A: 3 groups of rows, each row roughly a mix of its group's hidden directions; one row fits no group:
A (103 x 10):
[[ 17   2  14  11  -5  18 -16   8   3  -6]
 [  2  22 -19 -15  -8   6  -4  -1 -10   3]
 [-20  -3  -5  -1  19   6  -6  17  11   6]
 [  6  14  -6  -6  -8  -5 -15   6 -26   1]
 [-23  -2  11   6  -2  -4   2  11  13  18]
 [ -2 -13   4  -4  16 -12   7  19  -7 -17]
 [ -4 -25  14  11   8   2  15   7   0   5]
 [ 23  -4   7  -2  -8   6   3   1  -5 -24]
 [-22  -5  -5   1  12   0  20  -7 -12   3]
 [  0  -1  -3  -1  -6  -4   9  25  -1 -24]
 [-14   5  13 -20  -6 -16 -11   7  -9   0]
 [-18   0   8   8  -8   3   0   6   9  25]
 [ 16   3   4   5 -15  -1  10 -21 -11 -12]
 [  3  -2   1   2 -12  -1   7  29   0 -16]
 [ 16   4  -1  -6 -12  -1 -18  17   9 -12]
 [ 21  10 -10   5 -10   8   8 -12 -14  -8]
 [ -9   1   1 -17  -7  -8 -23   6  15   8]
 [ -7  -6   0   2   4   5  20  24 -15   4]
 [  0 -11  -7  21  16  13   2   2  15   5]
 [  8  -7   3  -2  -6   2  11  18  -5 -26]
 [  6   2   9   4   1   5  -6 -27   4  19]
 [ -8  -8   5   5  10  -6  19  24  -5  -4]
 [-25  -2   8  12  15   5  -3  -4   2 -13]
 [-28  -2  -6   2   2  -3   6  17   0  13]
 [-10   4 -12  -1   6   3 -17  15 -16  15]
 [-24  -3   6  12  15   1   2  -8   8 -13]
 [  7   2   4   8  -4  21   4  22 -12   6]
 [  7  -4   9  14   5  23   3 -11  -9 -15]
 [-15  -6 -12 -14   2 -11  13 -14  -2  13]
 [ 11 -16  21  10   2   9  -8  -9  13  -4]
 [  8   9  -4 -13 -13  23 -10   2  -8  10]
 [-14   1   0 -10   6 -15 -19   9  14  10]
 [ 17  -4   8  11  -8  13   8 -18  -9 -11]
 [  9   4   0   4  -7  25  -3  16 -14   8]
 [ -5   3 -10  -3   6   6 -17  19 -15  15]
 [ 11  16   2  12  -8  14  -2  22  -2   0]
 [ 26   3   1   5  -1  10   0 -19  -5 -11]
 [ -2  -2  -1   0  -8  -5  -1  33   4  -9]
 [ -7 -17   7  16  10 -17  13  -7   7  -3]
 [ 29   0   0   0 -19   1   9  -1   2   5]
 [  6  -2  -2   3  -1  -5   9  26  -2 -21]
 [ 19   0  -6   3 -13   7   1 -14 -22   6]
 [-13  -9   4  -7   7  -7   8  19   2 -22]
 [ -2  -2   3   3   6  -8  15  14   5 -27]
 [ -8   2   8 -13   8  -7  -9  25  15   0]
 [ 15  -1  16  12  -2  18 -14  13   0  -5]
 [-11   8  -3  12   4   4   8 -23   3  19]
 [ 12   6   2   4 -14   3 -20   9   9  19]
 [  5 -15   8  -6  -4  17  -6  12  -7  20]
 [-21  -3   1   5  19   6  -6  15  12  -2]
 [ 12  10   9   3 -12   1   9 -15  -7 -22]
 [ 12  -5  15   5  -4   7 -20 -14  14  -6]
 [ 12   4   5   5 -10   7   7 -20 -16 -15]
 [-20   2   8   4  -8  -4   0  13  13  19]
 [ 16   0  13   5  -8  22 -16   7   1  -1]
 [-21   9  -4  -4   7 -11  -8  22   9   1]
 [ 17   4 -15  -4  -9 -22   0  -9   0  10]
 [-11   4  -2  -7   9 -11  -2  20  23   0]
 [-29  -6   1  -8   5 -10   4  12   3   7]
 [ 10  -7   4 -11  -9   1   7  12  -8 -26]
 [ 28  -6   7   8 -11  11   8  -6   0  -1]
 [  9 -16  14  18  -3  10 -11 -14   2   6]
 [ 17   5  -6  15   2  12  12 -17 -13  -2]
 [ 17  -5   1  -2  10   2  10 -20 -15 -12]
 [ -5 -11   3   2  14 -21   4 -13  10 -14]
 [  7  -9   2   7 -10  12  -4 -24   4  16]
 [-17  -4   6   1   3  -9  14  20   9 -14]
 [  2 -10  -5  16   6  15  11 -23  -3  -3]
 [ -4   4  -7  16  16   3   9 -10  15 -18]
 [  3 -24  19  16   3   7   7   2   4   3]
 [-10 -16   7   3  15 -21  -1  -6   2 -14]
 [ 21  -7   0   1 -10   3  11 -23  -6   0]
 [ 13  -1 -10  14  -3  10  -3 -15 -22   3]
 [ -8  -3  -2   8  17  -2  23 -14 -12  -3]
 [  3  25 -15 -14  -6  -5 -10  -6   3  -4]
 [ -3  -4  -2  -7  -9  12  17  -5   6  25]
 [ -2 -17  -1   4 -19  13  18   6   1  -9]
 [ -2 -10  -1   4  -4  -8  -2 -31   9   8]
 [-28   2   4  -7  16  -7  -6   3   6  -7]
 [-25  -1  -6  -6  12  -2   4 -16  -5  13]
 [ 12  -4  -7  15   2  17  12 -19  -4  -6]
 [  7   6   4  20 -12  15  17 -10  -3   6]
 [ 20   5  -2   2  -8  11  -5  -5 -25  -1]
 [-24  -9   7   7  10  -7   5 -11  15  -6]
 [ -1   4  -8  -5  -6  17  14  15 -14  15]
 [-19 -10   7 -21   1  -7 -12   1   3  11]
 [-10   1   1   4   7   5   6 -26  -5  19]
 [-12 -18   0   0   0 -11  10 -21   5  12]
 [-10  12 -20  -9  -1  -5  15   9 -14   7]
 [ 18   5  -3  -1  -6   7 -14 -17  -6  18]
 [  6   7   8  12   0 -13 -17  -7  17 -15]
 [ 14  -7  16  13  -6  21  -4   1   9   7]
 [ -8 -20   4   0   3   4  24   1  -2  14]
 [  9  12  -4  16  -2   8   3 -24   2  12]
 [ 12   5   0   4 -12   3  13 -23 -10 -13]
 [ 25   4  -7   8 -11   6  16  -9   5  -6]
 [-16  -5  -3  -4   9 -12   0  13  23  10]
 [ 15   8   4   4 -15  -5 -13  18  15  -1]
 [ 11  20  -9   7  -4  11 -15  10 -13  -1]
 [-17   2 -13  -7   5 -13  20  11  -9   4]
 [  1 -25  16  15   6   7   8   4  -2   5]
 [ 16  12  -3  10  -4   1 -13 -21  12  -5]
 [ 15   8  12  11   0   4 -17   6   9 -18]]
one row of each group, then the others: which group is each in?
[  3  -1  -5   0  -9   0  -8 -30   9  11]	<95>
[-18   5  -5  -2  14  -2  -9  23  11   3]	<47>
[ 12   2   7   8 -15  -2   1  26   8  -7]	<115>

[ -6  -6  15  -5   7  19 -10  21  -3   3]	<47>
[ 0  3  1 24 -9 15 20  3 -4  1]	<115>
[ 21  -1   4  -9  -7  10  -6 -21  -5 -10]	<115>
[  0   9 -16  16   9  -4  11  -9  15 -14]	<47>
[  9 -12  14  -1  -7  -3  16 -10  21  -4]	<47>
[-11 -16  -3 -12   6 -15   2 -23   0  -3]	<95>
[-12  -7   1  -4  13  -3  -1  17  24   8]	<47>
[ -2 -19  13  12   1  10  14  13  -5  10]	<95>
[-21  -1   9  -6  -3 -22  -5 -14  -4  -3]	<47>
[  4  13 -11 -11  -8  19   8  11 -11  13]	<95>
[  2  11  -9   5 -27  14  -2   5   0  11]	<115>
